Here are some points, one per row:
[-0.9 -0.9  3.2  0.4 -0.2  0.8 -0.4 -1.8]
[ 1.3  0.5 -0.5 -0.3  0.5 -0.8  0.8  0.9]
[ 0.2 -0.4  0.5  0.3 -0.5  0.1 -8.  -0.3]
[ 1.4  0.6 -0.7  2.2  0.5 -0.5  0.4  1.1]
[ 0.5 -0.9 -0.3 -0.7  0.  -0.3  0.1  0.4]
[-1.  -0.4  0.7  1.3  0.   0.4  0.  -0.8]
[-0.5 -0.2  0.   0.7 -1.3  0.6 -1.4  0.1]
[ 0.6 -0.5 -0.3 -1.4  0.3 -0.4  0.4  0.4]
[-2.1  0.   0.7  0.3  0.2  0.5  0.1 -0.5]
[ 1.2  0.3 -0.8 -2.2  0.6 -1.9  1.7  0.9]
[-1.6  0.2  1.1  0.9 -0.2  0.9  0.1 -1. ]
[-1.4 -1.   0.5  1.   0.1  0.9  0.4 -1.3]
[-0.6 -0.4  0.4  0.9 -1.6  0.9 -2.  -0.2]
[ 0.8 -0.6  0.3  0.8 -9.9  0.2 -0.2  0. ]
[-0.6 -0.3  5.4  1.  -0.6  0.  -0.7 -0.5]
[ 1.4  2.7 -2.2 -1.1  0.  -2.6  0.4  0.6]
[ 0.8  0.4  0.2 -0.1  0.6  0.4  0.2  1.2]
[ 1.2  0.8 -0.7 -0.5  0.9 -0.8  1.5  1.4]
[-0.7 -0.9  0.8  0.7 -0.4  0.6 -1.1 -1.6]
[-0.8  0.1  0.7  0.3 -0.9  0.3 -0.5 -0.3]
[ 1.8  0.5 -0.4 -0.8  0.7 -1.   0.9  0.8]
[-1.1  0.3  1.4  0.3 -0.4  0.6 -0.2 -0.4]
[-1.1 -0.8  0.8  0.2 -0.5  0.7 -0.7 -1.8]
[ 0.7 -3.   0.1 -0.3 -0.2  0.  -0.5 -0.1]
[-0.8  0.6  0.7  0.1 -0.8  0.1 -1.  -0.9]
[-1.4 -0.4  8.1  0.5  0.   0.6 -0.2 -0.7]
[0.  0.7 0.2 0.2 0.5 0.7 0.6 0.8]
[ 1.1  0.6  0.   0.4 -0.5 -0.1 -0.1  1. ]
[ 0.8  1.3 -0.5 -0.2 -0.1 -0.2  0.4  1.6]
[-0.7  0.2  0.2  0.1 -1.2 -0.4 -0.7 -0.3]
[-0.4  2.   0.4  0.9  0.2  0.4 -0.2 -0.8]
[ 0.9  0.2 -2.2 -1.7  0.1 -2.4  0.9  1.3]
[ 0.5  1.  -1.5 -2.5  0.9 -1.7  0.9  0.7]
[-0.6 -0.2 -0.4  0.7 -1.6  0.3 -1.4 -0.1]
[-1.3 -0.4  0.4  1.2  0.1  0.  -0.7 -0.8]
[ 0.9  0.8 -0.2  0.5 -0.1  0.2  0.1  1. ]
[ 0.1 -0.5  0.4  0.6 -2.   0.3 -1.9  0.1]
[ 0.8  0.6 -0.4 -0.2  0.9 -0.2  0.9  0.4]
[-1.7  0.1  1.1  0.1  0.6  1.  -0.1 -0.2]
[-1.2 -0.2  1.2  0.9  0.3  1.6 -0.1 -1.3]
[ 0.5  0.9 -0.6  0.3  0.1  0.2  0.2  1.3]
[ 0.3 -0.6  0.4  0.7 -0.4  0.7 -1.4 -0.1]
[-0.9 -0.3  0.8  0.3 -0.1  0.7 -0.7 -1.6]
[-1.2 -0.1  0.   0.9 -0.3  0.6 -0.3 -0.8]
[-1.7  0.4  0.7  0.4  0.6  0.7  4.4 -0.3]
[ 0.6  1.7 -0.3  0.4 -0.4 -0.1  0.1  1.4]
[0.6 0.9 0.8 0.4 1.1 0.5 0.5 0.9]
[ 0.3  0.  -1.4 -2.4  1.3 -0.5  1.3  0.8]
[ 0.2 -1.2  0.   1.  -0.2  0.4 -1.1  0.1]
[-1.1 -0.9  1.3  0.1  0.2  0.3  0.1 -2.1]
[ 0.9 -2.1 -0.1 -0.3 -0.2  0.1 -0.2 -0.1]
[ 0.3 -0.4  0.4  0.2 -2.3  0.4 -2.4  0.2]
[ 0.3  0.7  0.3 -0.2  1.2  0.2  0.9  0.8]
[-1.9  0.   0.6  0.5  0.4  0.6 -0.6 -0.7]
[ 0.1 -2.1  0.2 -0.1  0.   0.4  0.   0.1]
[ 0.9  0.6 -0.3 -0.1  0.5 -0.1  0.3  1.1]
[-0.6 -0.2  0.8  0.7  0.9  0.5  0.4 -1.3]
[ 1.4  0.7 -2.1 -1.5  0.4 -2.6  0.2  0.6]
[ 1.1  0.4 -1.7 -2.1 -0.3 -2.   1.   1.3]
[ 0.7 -0.1 -1.1 -2.   0.3 -1.3  0.9  0.4]
[ 1.1  1.1 -0.6 -0.1 -0.1 -0.1  0.3  1.1]
[-0.8 -0.8  1.1  0.6 -0.7  1.  -0.5 -2.2]
[ 0.4 -0.9 -0.4 -0.6 -0.4 -0.6 -0.4  0.3]
[ 1.6  0.4 -1.8 -1.7  0.3 -2.1  0.3  1. ]
[-1.1 -0.1  0.3  0.7  0.5  0.5  0.5 -1. ]
[ 1.2  1.  -0.3 -0.5  0.8 -1.2  1.7  1.3]
[-0.9 -0.5  0.8  0.8  0.3  0.5  0.3 -1.7]
[-0.7  0.2  1.1  0.1  0.4  0.7  0.3 -1.6]
[1.3 0.8 5.  0.1 0.1 0.1 0.3 0.7]
These points spread out most along one direction. Where along it does each point below lie, from 0 to 99? 50 is the average, and the first point above lies past it.
[-0.9 -0.3  0.8  0.3 -0.1  0.7 -0.7 -1.6] 63
[ 0.3 -0.6  0.4  0.7 -0.4  0.7 -1.4 -0.1] 58
[ 0.4 -0.9 -0.4 -0.6 -0.4 -0.6 -0.4  0.3] 44
[-0.4  2.   0.4  0.9  0.2  0.4 -0.2 -0.8] 53
[ 0.9  0.8 -0.2  0.5 -0.1  0.2  0.1  1. ] 43
[-1.3 -0.4  0.4  1.2  0.1  0.  -0.7 -0.8] 60
[-0.8 -0.8  1.1  0.6 -0.7  1.  -0.5 -2.2] 68
[ 1.2  0.8 -0.7 -0.5  0.9 -0.8  1.5  1.4] 29
[-1.9  0.   0.6  0.5  0.4  0.6 -0.6 -0.7] 61
[ 1.1  0.4 -1.7 -2.1 -0.3 -2.   1.   1.3] 22
[-0.7  0.2  0.2  0.1 -1.2 -0.4 -0.7 -0.3] 54
[-1.2 -0.2  1.2  0.9  0.3  1.6 -0.1 -1.3] 66
[-2.1  0.   0.7  0.3  0.2  0.5  0.1 -0.5] 59
[-1.1 -0.1  0.3  0.7  0.5  0.5  0.5 -1. ] 56
[-1.1 -0.8  0.8  0.2 -0.5  0.7 -0.7 -1.8] 65
[-1.7  0.4  0.7  0.4  0.6  0.7  4.4 -0.3] 47
[-0.8  0.6  0.7  0.1 -0.8  0.1 -1.  -0.9] 59
[ 0.2 -1.2  0.   1.  -0.2  0.4 -1.1  0.1] 56
[-0.6 -0.2 -0.4  0.7 -1.6  0.3 -1.4 -0.1] 57
[ 0.8  0.4  0.2 -0.1  0.6  0.4  0.2  1.2] 43
[ 0.3  0.7  0.3 -0.2  1.2  0.2  0.9  0.8] 42
[ 0.5  0.9 -0.6  0.3  0.1  0.2  0.2  1.3] 40
[ 1.6  0.4 -1.8 -1.7  0.3 -2.1  0.3  1. ] 22
[-1.1 -0.9  1.3  0.1  0.2  0.3  0.1 -2.1] 64
[1.3 0.8 5.  0.1 0.1 0.1 0.3 0.7] 63
[-1.1  0.3  1.4  0.3 -0.4  0.6 -0.2 -0.4] 61
[ 1.8  0.5 -0.4 -0.8  0.7 -1.   0.9  0.8] 31
[-0.7 -0.9  0.8  0.7 -0.4  0.6 -1.1 -1.6] 66
[ 0.3 -0.4  0.4  0.2 -2.3  0.4 -2.4  0.2] 60
[0.  0.7 0.2 0.2 0.5 0.7 0.6 0.8] 46
[-0.6 -0.4  0.4  0.9 -1.6  0.9 -2.  -0.2] 64
[ 0.9  0.2 -2.2 -1.7  0.1 -2.4  0.9  1.3] 20
[-0.6 -0.2  0.8  0.7  0.9  0.5  0.4 -1.3] 58
[ 0.2 -0.4  0.5  0.3 -0.5  0.1 -8.  -0.3] 72
